In the rows, 100 means zero.
Each named move below is a turn or a mirror, shown by a few rows before and after it. Which moves, in which order, take the first row of each later pair to the second? The first pair is answered.
j920:
106 75 100 91 96 94 107 92 104 114 93 87 129 106 92 100 95 128 110 107 96 107 122 95 85 102 97 92 97 97 112 113 91 94 104 103 => 90 95 79 93 84 92 106 112 97 106 89 89 97 96 97 116 113 105 91 104 116 90 98 115 84 101 104 99 124 112 94 102 80 113 88 90
106 90 102 108 103 91 86 94 115 98 111 93 114 86 97 91 95 110 102 80 108 101 122 106 100 95 96 93 99 101 103 106 85 100 97 106 => 100 97 95 110 98 91 86 100 111 95 109 93 102 82 99 98 103 101 96 80 116 94 115 114 99 95 97 94 109 106 95 102 80 106 92 98
106 111 118 102 96 100 86 108 100 103 102 110 85 98 126 72 126 92 125 69 107 88 97 125 98 78 112 92 99 130 101 93 71 106 99 91 => 116 101 129 101 105 101 85 96 103 109 104 109 104 104 121 64 115 105 136 72 94 98 110 114 98 77 109 88 84 121 113 98 79 96 110 97
j445:
113 97 127 100 104 91 108 85 85 101 134 98 145 73 119 118 84 79 104 98 125 109 85 92 70 105 103 90 109 76 93 91 116 91 128 98 => 98 112 95 94 71 110 77 110 109 119 104 102 105 64 115 110 98 89 81 83 139 108 88 88 68 94 105 88 129 100 96 128 104 87 104 65
84 90 102 94 92 115 85 107 123 118 82 113 103 93 91 88 91 99 98 90 110 113 89 101 110 90 108 93 89 97 118 97 102 79 95 104 => 90 82 115 97 108 107 98 96 113 111 94 112 119 95 92 91 86 95 106 98 104 113 90 104 113 95 105 94 79 87 116 83 107 82 105 117
89 94 94 103 102 62 96 121 68 95 106 103 82 128 102 112 118 69 96 110 115 62 78 143 91 99 116 119 109 101 75 53 116 124 93 96 => 84 99 84 103 91 68 88 130 76 100 98 106 68 123 101 109 121 73 89 105 119 63 80 142 90 94 117 118 117 109 77 66 112 124 87 85
j423:
135 129 105 88 104 88 90 81 80 110 84 79 62 118 114 80 97 89 90 130 68 97 77 104 131 75 115 87 48 107 77 100 108 106 117 67 => 142 109 126 88 119 81 95 67 85 111 98 71 103 119 110 81 85 114 117 120 62 104 102 97 122 82 108 80 33 97 89 95 103 98 121 84
106 104 111 116 134 97 134 75 85 83 119 98 118 90 99 126 86 84 90 127 98 105 74 109 97 110 91 117 96 86 93 88 120 104 110 114 => 103 111 104 114 128 99 134 78 83 83 114 100 105 88 101 126 89 75 79 128 101 103 66 111 98 108 92 119 100 88 87 92 120 106 109 109
95 78 100 93 135 80 113 103 89 73 98 85 132 109 94 134 82 105 126 124 107 84 105 105 89 117 102 115 83 88 100 89 98 96 105 110 => 81 102 107 93 129 87 124 92 90 94 104 102 144 82 101 143 85 81 92 100 105 101 98 87 86 112 110 103 108 92 84 83 84 110 91 107
136 101 83 92 99 104 104 114 125 117 100 97 68 111 105 96 109 109 114 136 114 109 98 113 96 110 81 123 67 101 135 127 121 113 98 131 => 133 97 107 94 111 101 117 92 131 131 118 103 116 91 104 103 100 116 113 111 108 126 118 92 88 111 80 110 72 94 138 117 107 116 93 146
Now pairs of rows:
Between the rows of a pair lie two moves.
96 118 110 103 95 87 101 107 85 78 110 102 87 92 109 121 111 93 115 100 114 94 93 126 94 112 112 107 110 116 76 59 84 116 105 102 => 94 127 129 99 98 98 112 83 92 108 114 116 115 74 111 112 100 82 91 86 94 122 102 93 98 106 115 93 112 106 79 69 85 112 110 108 : j920, j423
104 85 96 109 99 102 98 104 108 75 121 99 113 77 106 120 100 120 116 102 94 108 106 108 94 97 69 84 127 105 112 87 120 83 107 101 => 97 93 89 107 89 108 93 109 115 84 113 104 103 70 106 119 105 118 102 96 97 111 105 106 93 94 70 82 137 115 111 96 114 85 99 91 : j445, j423
122 107 96 102 90 93 99 96 102 97 94 84 101 93 90 100 84 130 124 105 95 96 103 95 103 76 91 91 93 93 101 99 123 77 105 105 => 118 116 94 106 94 86 111 99 89 85 103 84 95 90 97 116 91 113 121 109 104 83 87 110 103 78 95 96 103 93 87 79 118 91 101 108 : j920, j445
121 99 91 109 92 104 93 115 90 96 83 102 76 116 104 73 99 90 110 123 110 92 96 124 107 103 108 107 100 100 101 111 118 100 120 85 => 115 92 96 107 86 110 79 113 111 112 83 100 98 103 97 71 96 120 116 95 113 105 125 105 97 100 105 94 105 107 114 127 102 94 107 83 : j423, j445
110 85 122 97 110 100 87 97 116 103 101 98 113 108 91 81 103 128 119 101 90 100 126 94 103 107 95 95 75 95 115 94 101 82 112 99 => 88 117 116 98 99 106 97 97 112 120 105 116 107 73 100 97 114 91 73 77 99 105 107 87 100 99 105 87 114 103 94 88 81 106 91 92 : j423, j920
95 119 102 98 94 101 105 97 97 102 110 102 86 84 92 100 95 78 70 89 109 93 88 123 101 101 103 101 121 100 76 92 94 118 98 107 => 107 104 98 99 99 94 102 105 92 84 106 92 74 107 90 96 95 89 94 110 108 81 88 140 106 106 98 112 100 95 83 92 107 109 110 109 : j445, j423
81 78 70 103 91 84 94 75 102 96 100 91 86 94 108 113 96 105 113 93 101 88 101 115 97 92 97 100 95 132 95 90 103 89 116 102 => 78 82 81 103 95 86 100 62 106 109 106 98 107 82 109 114 89 103 104 82 94 100 109 99 94 92 98 92 99 128 95 89 99 91 115 108 : j920, j423
115 123 81 89 123 98 143 83 106 78 81 113 84 93 107 117 83 74 83 143 96 114 63 78 102 105 82 130 106 78 89 108 127 107 134 106 => 123 108 89 89 131 94 142 78 106 77 83 107 100 99 104 113 75 90 101 145 91 115 75 76 99 109 77 128 92 73 98 108 130 99 141 114 : j920, j423
97 111 76 107 108 98 87 110 112 85 104 111 69 105 96 102 100 95 116 114 113 78 97 120 81 91 95 112 102 108 92 88 119 105 96 99 => 96 108 108 106 120 104 100 79 120 112 120 123 124 87 94 98 84 101 109 94 93 107 121 84 78 89 96 96 100 95 99 90 115 103 99 116 : j920, j423
93 100 116 101 113 97 112 82 91 104 111 105 122 90 102 106 99 88 96 94 98 104 101 93 99 104 102 95 102 94 91 85 96 107 101 113 => 103 95 95 101 107 95 100 102 85 86 98 97 83 115 101 98 105 91 112 120 101 86 91 115 108 104 98 108 87 97 95 93 112 99 112 104 : j423, j423
84 108 109 118 92 102 102 91 106 103 111 100 105 74 102 115 102 102 85 83 107 91 112 89 97 113 109 84 109 98 102 84 89 115 85 87 => 97 88 99 118 92 96 89 106 105 80 100 86 84 105 97 105 100 121 116 109 108 75 113 109 101 116 101 96 85 97 113 88 103 101 98 85 : j423, j423
98 125 116 88 101 111 116 81 97 126 103 110 107 90 111 89 97 73 71 86 88 114 90 83 103 93 109 91 107 95 93 93 96 102 100 90 => 112 111 105 89 107 104 114 95 83 100 98 98 79 120 112 81 98 73 95 121 87 94 76 110 113 94 105 106 83 90 95 86 118 94 118 91 : j423, j445
85 97 88 98 94 82 90 105 109 82 99 96 79 89 98 107 105 127 93 89 130 93 97 78 103 94 98 106 99 104 106 125 97 102 100 97 => 85 101 106 102 110 76 113 85 95 83 119 101 105 81 106 116 101 106 84 87 122 100 90 74 104 97 101 103 102 92 97 102 97 111 107 113 : j445, j423
88 98 84 93 101 110 147 98 104 98 98 106 120 81 90 141 82 101 87 111 125 100 80 92 116 108 75 116 97 82 89 99 101 119 88 109 => 92 91 66 92 92 113 129 115 110 88 81 97 90 97 85 132 88 116 98 120 131 89 80 105 118 107 72 124 87 89 97 113 106 109 89 97 : j445, j423
93 94 89 93 109 94 90 117 106 81 97 92 99 100 86 118 92 129 130 104 123 82 110 113 83 105 92 111 99 114 109 104 96 89 83 115 => 87 106 104 95 113 94 104 100 104 96 110 102 126 77 90 128 88 114 112 84 120 95 111 96 77 102 97 101 113 111 102 95 84 97 76 123 : j445, j423
102 108 78 118 99 98 91 100 109 105 89 103 91 68 103 127 103 108 73 75 119 107 86 119 91 88 113 95 146 113 68 101 100 119 74 92 => 121 86 115 121 132 83 116 71 94 96 113 100 139 80 104 126 83 111 99 90 98 115 95 116 96 98 106 94 113 86 75 77 117 113 101 124 : j445, j920
115 105 72 90 100 87 100 117 93 102 88 80 86 105 84 101 93 107 130 99 109 90 115 126 79 110 112 116 103 90 103 88 107 101 108 87 => 107 109 81 91 102 84 109 109 95 110 100 84 107 87 85 114 93 103 123 78 113 95 121 118 72 112 112 108 117 90 98 79 93 111 96 92 : j423, j920
88 92 63 87 91 105 93 94 100 121 98 86 106 87 120 95 120 90 94 105 123 120 102 88 107 115 102 104 101 117 107 130 79 91 74 86 => 96 74 70 88 100 99 91 91 103 116 103 79 121 96 117 93 114 109 115 108 122 118 115 89 104 119 95 102 86 113 117 128 82 84 80 95 : j423, j423
111 110 113 96 117 100 119 83 77 103 108 119 109 107 110 92 87 70 93 117 76 115 87 89 112 99 99 96 82 82 97 93 115 95 127 110 => 94 130 86 94 95 105 105 105 80 103 94 122 73 97 111 98 104 60 73 108 96 105 74 101 111 93 106 100 108 100 88 100 102 105 108 90 : j920, j445
132 86 103 83 97 92 105 101 98 99 102 118 82 119 103 76 111 98 93 115 126 101 58 100 114 80 105 109 94 111 109 84 107 115 102 105 => 131 86 101 81 93 99 98 103 106 107 95 117 79 119 102 69 112 108 94 112 123 106 65 93 111 77 104 108 93 112 116 97 106 110 101 101 : j920, j445
121 88 113 97 104 108 92 89 110 119 90 91 110 88 103 91 105 95 88 83 73 124 134 70 88 98 107 95 101 109 100 125 84 80 94 76 => 108 106 97 105 102 98 102 102 92 102 96 91 86 79 115 114 121 65 74 83 94 103 105 95 87 101 112 102 126 118 77 100 72 103 81 71 : j445, j920
89 96 107 90 95 102 77 98 118 117 80 110 74 116 95 87 90 147 115 112 100 124 123 75 98 101 85 103 83 103 131 146 114 70 121 76 => 70 125 83 103 93 84 97 117 86 86 93 112 37 101 113 124 116 93 90 111 134 87 73 120 96 106 95 117 125 115 91 100 98 109 101 70 : j445, j920
100 106 112 91 101 110 94 89 103 114 106 110 124 93 109 88 99 87 91 81 91 108 106 86 96 97 108 83 103 102 102 94 88 104 94 110 => 106 108 108 94 109 103 105 93 86 96 108 111 106 109 113 88 101 70 95 107 89 97 87 103 105 101 111 94 93 96 94 81 105 104 108 115 : j423, j445
103 93 117 106 97 87 131 72 106 85 106 83 95 92 86 114 79 117 76 122 89 108 103 67 81 91 86 90 100 87 95 124 109 93 113 93 => 102 93 98 107 91 80 121 92 100 66 99 75 64 103 88 120 89 116 86 131 103 87 91 90 82 94 84 99 103 93 91 118 107 94 108 82 : j920, j423
94 107 95 96 94 119 94 94 112 118 88 108 106 82 94 90 95 102 82 94 91 121 100 77 97 94 98 84 97 97 102 123 105 96 95 101 => 108 93 104 100 114 106 111 89 92 97 101 101 110 100 99 91 87 96 101 120 84 112 90 93 106 101 96 94 75 82 100 101 122 95 115 117 : j423, j445
114 108 98 88 108 94 91 105 99 109 109 100 116 108 111 76 99 104 124 79 86 99 125 118 102 78 124 83 104 108 123 78 99 112 97 112 => 109 120 82 87 98 97 86 117 96 105 99 104 86 109 115 74 106 88 111 87 91 93 110 126 108 75 128 88 111 112 116 81 102 115 97 101 : j423, j423
96 112 96 88 118 97 102 95 91 91 99 84 110 78 95 101 93 97 89 108 121 94 74 106 110 103 104 111 119 77 94 100 122 107 88 97 => 98 108 86 87 112 99 93 105 96 90 88 80 97 86 90 96 95 106 95 111 126 89 75 110 109 101 104 114 118 84 99 108 124 102 86 89 : j423, j445
109 116 84 72 84 100 71 122 100 99 79 101 57 121 114 80 101 104 106 86 112 62 105 122 99 107 110 100 97 113 102 126 84 105 84 67 => 101 111 121 74 102 97 89 87 108 122 108 108 132 89 113 94 87 114 103 48 103 88 132 92 83 112 109 80 105 103 105 113 62 113 74 91 : j423, j423
90 88 103 99 85 100 98 108 109 99 83 112 76 94 104 86 93 102 96 86 110 82 112 89 92 90 102 88 98 121 110 119 100 86 92 77 => 102 72 124 103 107 88 113 94 99 90 101 105 106 101 105 89 82 109 118 93 103 82 118 91 94 97 97 88 78 105 114 101 106 84 105 99 : j423, j445
109 96 92 94 74 115 104 124 109 88 87 101 87 103 101 102 102 116 80 111 100 126 113 79 100 74 88 99 87 79 98 142 94 82 92 96 => 102 107 88 103 84 100 124 123 83 69 101 100 78 100 112 126 112 86 74 115 113 107 86 105 100 83 93 107 101 77 75 107 88 103 88 102 : j445, j920
106 94 109 109 112 105 88 90 107 115 107 103 123 104 116 102 81 102 113 119 94 112 103 110 124 92 86 95 77 90 105 90 113 78 103 118 => 90 115 98 106 96 117 85 94 113 131 100 115 109 84 118 105 89 84 79 103 98 120 93 100 122 83 93 90 100 102 95 101 102 85 90 105 : j423, j445
112 99 104 108 91 90 90 86 95 117 107 84 91 131 136 98 93 70 91 111 93 103 114 111 110 97 98 81 69 108 85 102 102 113 115 92 => 105 105 99 109 89 89 91 88 94 113 109 85 88 126 137 108 97 64 86 104 101 98 109 117 106 99 100 83 81 112 78 95 91 122 109 88 : j423, j920
98 102 104 95 106 102 81 121 121 95 93 87 97 102 83 96 107 100 89 87 62 86 103 89 128 91 92 84 126 133 101 113 75 86 92 105 => 97 104 109 101 117 89 100 117 102 80 108 86 103 103 91 111 109 82 90 93 66 76 89 104 128 98 94 89 129 126 87 86 75 99 96 114 : j445, j920
101 54 101 103 125 95 95 93 108 75 117 69 115 107 87 124 93 135 142 110 108 75 112 96 99 107 84 107 87 91 103 99 95 88 108 112 => 73 109 75 101 100 113 101 104 102 94 101 95 67 78 99 130 117 70 71 103 118 78 68 92 107 92 102 106 132 108 72 105 86 112 88 83 : j423, j423
114 86 95 102 96 95 86 97 93 118 98 118 98 86 85 94 104 100 108 97 107 109 99 93 103 99 113 95 114 111 115 115 100 82 118 96 => 118 85 103 107 108 86 100 89 81 108 113 117 108 87 89 101 102 93 114 103 104 105 91 102 103 105 113 96 110 104 110 97 102 86 123 108 : j920, j445
97 109 93 96 92 97 97 112 97 100 94 100 87 106 103 105 104 99 92 107 100 93 85 107 109 97 105 106 105 107 105 103 102 103 96 87 => 102 100 107 98 106 90 106 100 91 94 105 99 105 111 104 106 95 99 101 113 92 96 88 107 110 101 104 105 92 95 105 92 107 103 107 100 : j445, j920
